Each named move below is a turn or a mirror, shown by a few rows before and after it. Which moves, in which order, take the first row of each later pair to the second? The first pair is answered.
Tataf:
[ 2.53 -3.49  0.64  0.70 -2.22 -1.48 -1.17 -1.55 -1.11 -0.29 -1.42 -2.16
  1.46 -0.03  0.40  0.14]  ->  [ 2.67 -2.87  0.67  0.94 -2.03 -1.82  0.65 -1.93 -0.53 -0.97 -0.73 -1.07
  2.41  0.01  0.15  1.52]
[ 1.28  0.85  3.69 -1.18 -1.91  0.51  0.28 -1.42  3.17 -2.14  1.29  1.03
 -0.47  0.75 -1.18  0.30]  ->  [ 1.07  0.25  3.86 -1.94 -2.06  1.13 -2.10 -1.16  2.61 -1.14  0.62 -0.77
 -1.60  1.18 -0.31 -1.63]
[ 1.87  0.18  1.44 -1.45 -1.94 -2.40  0.86 -0.88  0.52 -0.06  0.94  1.28
  0.67  0.89 -0.66  3.05]  ->  [ 1.51 -0.73  1.55 -2.22 -1.78 -1.62 -2.49 -0.05 -0.39  1.28 -0.31 -1.18
 -1.13  1.18  0.27  0.29]
[ 2.84 -1.50  1.71 -2.84 -1.54  0.71 -1.22 -1.11  1.20 -1.41  0.34  1.34
  0.31  2.36  0.68 -2.31]  ->  [ 2.65 -1.25  1.81 -2.51 -1.08  0.24  0.32 -1.52  1.01 -1.73  0.82  2.43
  1.36  2.17  0.24 -1.44]
Gezev:
[ 0.61  1.66  2.32 -3.64 -1.29  0.55 -0.38 -0.97  2.55  0.19  0.66  3.90
 -0.11  2.00  0.62  0.54]  ->  [ 0.50  1.32  2.54 -3.83 -1.40  0.85 -0.96 -0.78  2.49  0.57  0.40  3.49
 -0.57  1.64  0.67  0.15]
[-1.10  1.74  0.44 -1.19  1.18  2.33  0.68  1.09  1.68 -0.39  0.20  3.34
 -2.55 -1.74 -1.51 -2.44]  ->  [-0.75  1.33  0.37 -0.77  0.65  0.67  2.98  0.20  1.81 -1.23  1.09  4.37
 -0.48 -1.39 -1.26  0.44]
[-1.12 -2.68 -2.89  3.28  1.30 -1.01 -1.63  0.00 -0.87  0.10 -1.67 -3.95
  0.44  0.20  0.26  1.30]  ->  [-1.34 -2.33 -2.96  3.44  1.63 -0.28 -1.05 -0.28 -0.39 -0.01 -1.78 -4.15
 -0.08 -0.38 -0.52  0.71]
fut:
[ 0.59  1.65  0.39 -1.98 -1.16  2.06  0.33 -0.54 -0.44  0.64 -0.93  1.68
 -1.19  0.87  0.94 -1.55]  ->  [ 1.52  0.28 -0.52 -0.21 -1.62 -0.63  2.40 -2.18 -0.77 -0.63 -0.27  1.77
  1.78  0.50  0.41  1.16]
[ 2.13 -1.15  0.99  1.26  0.00 -1.56 -1.70 -2.13  1.02 -2.69  0.56 -1.17
  1.53 -0.14 -1.59 -1.12]  ->  [ 0.91 -0.17  1.68 -0.15 -0.02  0.12 -2.93 -0.98  1.05 -1.78  0.10 -1.16
 -0.65 -0.16 -1.27 -3.33]
[-0.18 -0.13 -0.96  1.12  0.07 -0.41  0.03  0.58 -1.33  0.16 -0.13 -1.60
  0.25 -0.20 -0.05  0.78]  ->  [-0.42 -0.19 -0.51  0.41 -0.05  0.31 -0.80  0.98 -1.32  0.98 -0.40 -1.49
 -0.60 -0.22 -0.16 -0.01]
[-1.11  1.94 -1.10 -0.33  1.88  2.79  0.23 -0.08  2.27 -1.47 -0.18  1.10
 -1.75 -0.07 -3.81 -2.14]  ->  [-0.19  0.38 -2.18  1.53  2.05  0.35  2.35 -1.60  2.62 -2.78  0.18  1.23
  0.76 -0.32 -4.00  0.51]
gekuv:
[-0.93  2.35  1.07 -1.54  0.15  2.88  0.45  0.51  2.07 -0.09  0.86  2.41
 -2.16  0.26 -1.16 -2.13]  ->  [ 0.29  1.51  0.19  0.51  0.84  2.02  1.15 -1.28  2.93 -1.99  0.96  1.22
 -1.07 -0.31 -2.43 -2.83]
[-3.91  3.08  0.52 -4.61  0.29  1.26 -0.56  0.26  0.12  2.57  0.19  0.91
 -3.58  1.23  3.15  0.24]  ->  [-4.66  3.39 -1.02 -1.33  2.90  2.67  0.74 -0.94  1.76  0.93 -0.11 -0.30
 -4.55 -0.33 -0.29 -2.68]
[-1.19  2.36  1.51 -0.68 -0.61 -0.11  0.43  0.85  0.47 -0.63  0.49  2.43
 -1.41  0.98  0.71  1.47]  ->  [-1.57  2.53  1.03  0.26  0.25  0.64  0.96  0.51  0.94 -1.24  0.47  2.17
 -2.19  0.37 -0.71  0.43]

Each pair is 2 to 3 moves apart.
[-0.47  2.36  1.84 -3.09 -1.50 -0.53 -0.78  0.44 -0.37 -0.30  1.92  1.64
 -1.35  0.31  1.74  1.41]  ->  [-1.24  2.92  0.19 -0.05  0.68  0.73  1.93 -0.95  0.97 -1.81  1.98  1.46
 -2.17 -1.00 -1.46 -0.14] | gekuv then Gezev then gekuv
[ 1.09 -0.58  2.15 -2.99 -0.86  0.16 -4.32 -0.45  0.94  0.19 -0.40 -1.13
 -0.92  0.91  0.34 -3.81]  ->  [ 0.64  0.22  2.97 -3.96 -1.20  0.48 -3.86  0.30  0.64  0.87 -0.10 -0.01
 -1.42  0.75  0.97 -2.95] | Tataf then gekuv then Tataf
[ 1.81 -0.33 -0.43  1.63 -0.50 -1.11 -3.14  0.83 -0.57 -0.92 -1.33 -1.97
 -0.63 -0.18 -0.18 -3.22]  ->  [ 0.67  2.79  1.26 -0.17  0.43  1.43 -1.38  1.52  0.97 -0.78 -0.44  1.51
 -2.10  0.09 -1.06 -3.73] | Tataf then fut
[ 2.18 -1.78  1.32 -2.09 -2.02 -2.84  0.54 -1.78  1.65 -1.35  1.16  2.45
  2.04  2.24  1.46  0.26]  ->  [ 1.32 -0.48  1.90 -2.78 -1.77 -1.45  1.28 -1.19  2.24 -1.11  1.48  3.86
  1.32  2.04  1.27 -0.45] | fut then Tataf then fut
[-0.06  1.67  2.20  0.28  1.76  0.59  2.13  1.56 -0.22  1.51  2.05  2.34
 -0.76  0.82  1.45  2.33]  ->  [ 1.42  0.13  0.63  3.29  2.49 -1.08  2.73 -1.47  0.57 -1.09  1.81  0.86
  0.87  0.43 -0.52  1.36] | gekuv then gekuv then gekuv
[-1.21  2.14 -0.48  0.60  0.98  3.21  2.71  0.25  0.18  1.73  0.15  3.83
 -1.83  0.10 -2.52  0.45]  ->  [-0.75  0.23  0.20 -0.88 -0.39  2.48 -3.21  1.18 -1.95  3.53 -1.82 -0.34
 -2.80  1.13  0.30 -1.54] | Gezev then Tataf
[-0.82  0.04  0.59  0.25  0.07  2.15 -2.95 -0.24 -2.03  0.79 -1.40 -2.75
 -4.23 -0.08 -0.90 -3.06]  ->  [ 0.53  0.50  0.41  1.52  0.10 -0.37  4.12 -2.77  0.16 -2.28  1.55  2.59
  0.91 -0.18 -2.32  3.37] | Tataf then gekuv
[ 1.60 -1.66  0.16  1.20 -1.31 -3.34  0.87 -3.45 -0.62 -2.60 -1.67 -1.69
  2.49 -1.35  2.13  2.87]  ->  [-0.73  1.58  1.77 -0.56 -0.20  2.41 -2.49 -1.51  0.44 -0.54 -2.99 -2.26
 -3.22 -1.89  0.91 -4.37] | fut then gekuv
[ 0.66 -0.09  2.02 -1.76 -1.00 -0.11 -2.69 -0.09  0.34  0.75 -0.11  0.73
 -1.27  0.51  1.25 -1.46]  ->  [-0.06  0.27  1.62 -2.24 -0.80  0.38 -2.12  0.72 -0.42  1.41 -0.19  0.71
 -1.43  0.32  1.81 -0.47] | fut then gekuv then Gezev
[ 1.60 -1.73 -0.48  1.82 -1.00 -2.06 -1.76  0.36 -1.11  0.54 -0.93 -1.24
  1.27  1.18  1.80  0.41]  ->  [ 0.26  0.96  0.66  0.53 -0.95 -0.90  2.00  1.24  0.03  0.64  0.72  2.75
  0.99  1.23  1.04  2.81] | fut then Tataf then gekuv
[-0.03 -3.69 -0.20  2.68 -0.23 -6.13  1.68  0.99  0.42 -1.27  1.67 -1.18
 -1.65 -1.89  0.75  3.46]  ->  [-1.82  0.26  1.94  0.49  0.32 -2.71  3.99  2.07  2.41 -0.69  3.17  2.99
 -3.82 -2.13 -0.08  2.91] | fut then Tataf
[-0.45  0.14  1.92 -1.61 -0.22  0.43 -0.20  1.48 -0.34  1.56 -0.36  1.61
 -0.75  0.74  1.16  2.06]  ->  [-0.33  0.05 -0.08  2.36  2.27  0.25  1.89 -0.35  1.02 -0.73 -0.50  0.29
 -0.69 -1.04 -1.64  0.35] | gekuv then gekuv then fut
[-0.74 -1.55 -0.50 -1.54 -0.97  0.92 -1.69  0.83 -1.73  1.70 -0.54 -2.68
  0.06  0.52  1.28 -0.15]  ->  [-1.12 -1.50 -2.26  1.33  0.80  0.77  1.91 -0.55 -0.55 -0.13  0.30 -2.03
  1.15 -0.91 -1.54  1.12] | gekuv then Gezev then fut
[ 1.13 -0.77  1.60 -2.40 -1.37 -0.58 -2.38  0.36 -0.63  0.38 -0.29 -0.46
  0.53  0.72  1.56 -0.65]  ->  [ 1.98 -1.96  0.01  0.67 -0.30 -1.96  0.20 -1.63  0.11 -1.23 -0.20 -0.72
  2.19 -0.31 -0.11  0.70] | Gezev then fut
[ 1.72  2.38  4.78 -4.62 -2.97  0.99 -1.57 -0.50  3.31 -0.97  1.67  4.67
 -0.33  1.87  0.52 -2.40]  ->  [ 1.15  1.26  4.25 -5.33 -3.66  0.66 -4.45  1.09  0.78  1.32  0.35  1.97
 -1.20  2.25  2.66 -2.39] | fut then gekuv then Tataf
[ 0.33 -1.09 -3.45  4.79  0.84  0.05  1.90 -1.12  0.97  0.37  0.13 -0.74
  0.29 -1.10 -1.99  0.83]  ->  [ 0.41 -0.80 -2.25  3.63  0.76  1.63 -0.83 -1.22  1.39  0.71 -0.75 -1.65
 -1.58 -0.95 -2.08 -3.27] | fut then gekuv then fut
[-0.55  0.98 -0.31  3.02  1.08  2.90 -0.07 -1.52  2.24 -1.44 -0.77 -0.48
 -2.34 -1.30 -3.10 -5.56]  ->  [ 0.12  1.13 -0.39  4.11  1.18  1.65  2.68 -2.52  2.71 -2.49  0.46  1.00
 -0.57 -1.62 -3.91 -3.01] | Tataf then fut
[-1.03  1.50  2.42 -0.70 -0.19  2.40  1.96  0.93 -0.58  1.24  0.70  3.20
 -0.94 -0.81  0.78  0.54]  ->  [-0.88  0.58  2.66 -1.55 -0.76  2.03 -0.75  1.65 -1.66  2.29 -0.34  1.02
 -1.72 -0.36  1.93 -0.63] | Gezev then Tataf
[ 0.91  1.93  2.66 -2.82 -2.49  1.81 -2.51  0.25 -0.85 -0.51  0.94 -0.24
 -0.56  0.23  1.56 -3.74]  ->  [ 2.12  0.18  1.84 -1.93 -3.33 -1.78  0.47 -0.77 -1.73 -1.37  1.79  0.99
  3.47  0.36  2.47  2.13] | gekuv then fut then gekuv
[ 2.94 -1.99 -0.93 -1.74 -0.51 -0.25 -5.85 -1.04 -1.91 -0.44 -0.19 -0.68
 -1.22  0.80  2.70 -1.92]  ->  [ 2.14 -1.59 -0.92 -2.70 -1.17 -0.45 -5.20  0.29 -2.46  0.88  0.49  0.28
 -0.73  0.99  3.89  0.59] | fut then gekuv
[ 0.57  2.02  3.46 -4.63 -2.07  1.76 -2.80  1.83  0.76  2.63  1.38  1.48
 -1.88  1.74  1.95 -1.98]  ->  [ 0.40  1.77  0.48  1.08  1.32  2.90 -0.69 -1.33  3.04 -0.98  0.83 -1.02
 -2.76 -0.55 -2.95 -6.42] | gekuv then gekuv
[-1.53  0.53 -1.47  2.01  2.61  0.50  4.02  0.23  0.64 -0.67  1.09  1.36
  0.58 -2.06 -1.35  2.22]  ->  [-0.78 -1.53 -2.05  2.43  2.40  0.62 -1.62  0.11 -0.60 -0.02 -1.32 -3.94
 -0.99 -1.70 -0.43 -2.41] | Tataf then gekuv
[-0.57  1.70  2.46 -2.13 -1.14  2.11 -1.12  1.00 -2.08  0.00 -1.41  0.20
 -1.93 -0.62  0.37 -2.84]  ->  [ 1.28 -0.65 -0.15  2.11 -0.16 -1.24  2.04 -2.05 -1.91 -3.20 -0.69 -0.60
  1.94 -1.65 -1.51 -0.39] | gekuv then fut
[ 0.44  0.24 -1.83  3.01  2.40 -0.58  4.43 -1.43  0.74 -1.67  1.28  0.30
  0.67 -1.34 -2.80  0.93]  ->  [-0.42  3.06  1.61 -1.45  1.18  2.58  3.04  0.58  1.63  0.15  2.25  3.40
 -2.01 -0.18 -1.27 -0.36] | gekuv then fut then Tataf
[-1.12  1.43 -0.80  2.55  2.04  1.21  3.93 -0.30  0.98 -0.24  1.08  0.85
  0.05 -1.56 -2.27  1.06]  ->  [ 1.10 -2.32 -1.45  2.13 -0.24 -2.66  0.33 -1.00 -1.46  0.00 -0.21 -2.65
  2.60 -0.31  0.57  2.50] | Tataf then fut then gekuv
[-1.63  2.38  0.90 -1.78  0.42  2.74  1.47  0.30  0.82  1.15  0.45  2.61
 -1.39  1.14 -0.08 -0.98]  ->  [ 0.84 -0.17 -0.44  0.89  0.73  0.69 -0.64 -2.24  1.16 -0.98 -0.99 -1.36
 -0.37  0.76 -1.13 -4.19] | gekuv then gekuv then Tataf
[ 0.99 -0.51  0.28 -1.57 -0.61 -0.68 -3.36 -0.29 -0.98 -0.08 -1.10 -1.99
 -1.38  0.77  2.04 -1.45]  ->  [-0.99  1.14 -0.11 -1.91 -0.13  0.99 -1.89  1.80 -1.33  1.22 -0.77 -0.92
 -2.44  0.56  2.42  0.24] | fut then gekuv then gekuv
[-1.18  2.52  0.98 -4.13 -0.36  0.86 -0.79  3.19 -0.24  2.13  1.41  1.84
 -2.98  1.48  1.74  1.12]  ->  [-1.16  1.74 -0.30 -2.25  0.11 -0.68  2.49  2.76 -0.57  1.12  2.00  2.58
 -0.65  0.91  1.36  5.10] | fut then gekuv
[-3.57 -0.07 -1.97  2.42  0.60  1.14 -0.19  1.31 -2.57  2.10 -1.93 -1.12
 -1.81 -1.22  0.10  1.76]  ->  [-3.00 -0.11 -2.18  3.22  1.14  1.21 -0.54  0.80 -1.84  1.45 -2.31 -1.62
 -1.95 -1.30 -0.83  0.58] | gekuv then fut
[ 1.05 -0.65 -1.83  2.90 -0.27 -3.13  2.69 -0.15 -1.02 -1.62  0.68 -0.43
  2.15 -1.67  0.81  1.92]  ->  [-0.58  1.54 -0.82  2.24  1.04  1.18 -0.31  1.05  0.31 -0.96 -0.29 -1.71
 -2.81 -2.12 -0.52 -4.60] | fut then gekuv
[-0.01  2.13  0.31 -0.42  0.72  1.82  2.53  1.00  1.15 -0.99  1.50  1.86
 -0.32 -0.14 -2.62 -1.14]  ->  [ 1.16 -0.20 -0.50  0.74  0.35  0.86 -1.42  0.11  0.02 -0.89 -0.69 -2.55
 -0.71 -0.22 -1.74 -4.11] | fut then Tataf then gekuv
[ 1.80 -0.33 -1.28  2.41  0.17 -1.12  2.30 -2.13  1.65 -2.97  0.79  1.13
  1.84  0.01 -2.19  0.11]  ->  [ 0.23  2.19  0.75 -0.09  0.74  2.20  1.52 -0.32  2.69 -1.27  1.21  2.66
 -1.28 -0.14 -2.48 -2.50] | fut then Tataf
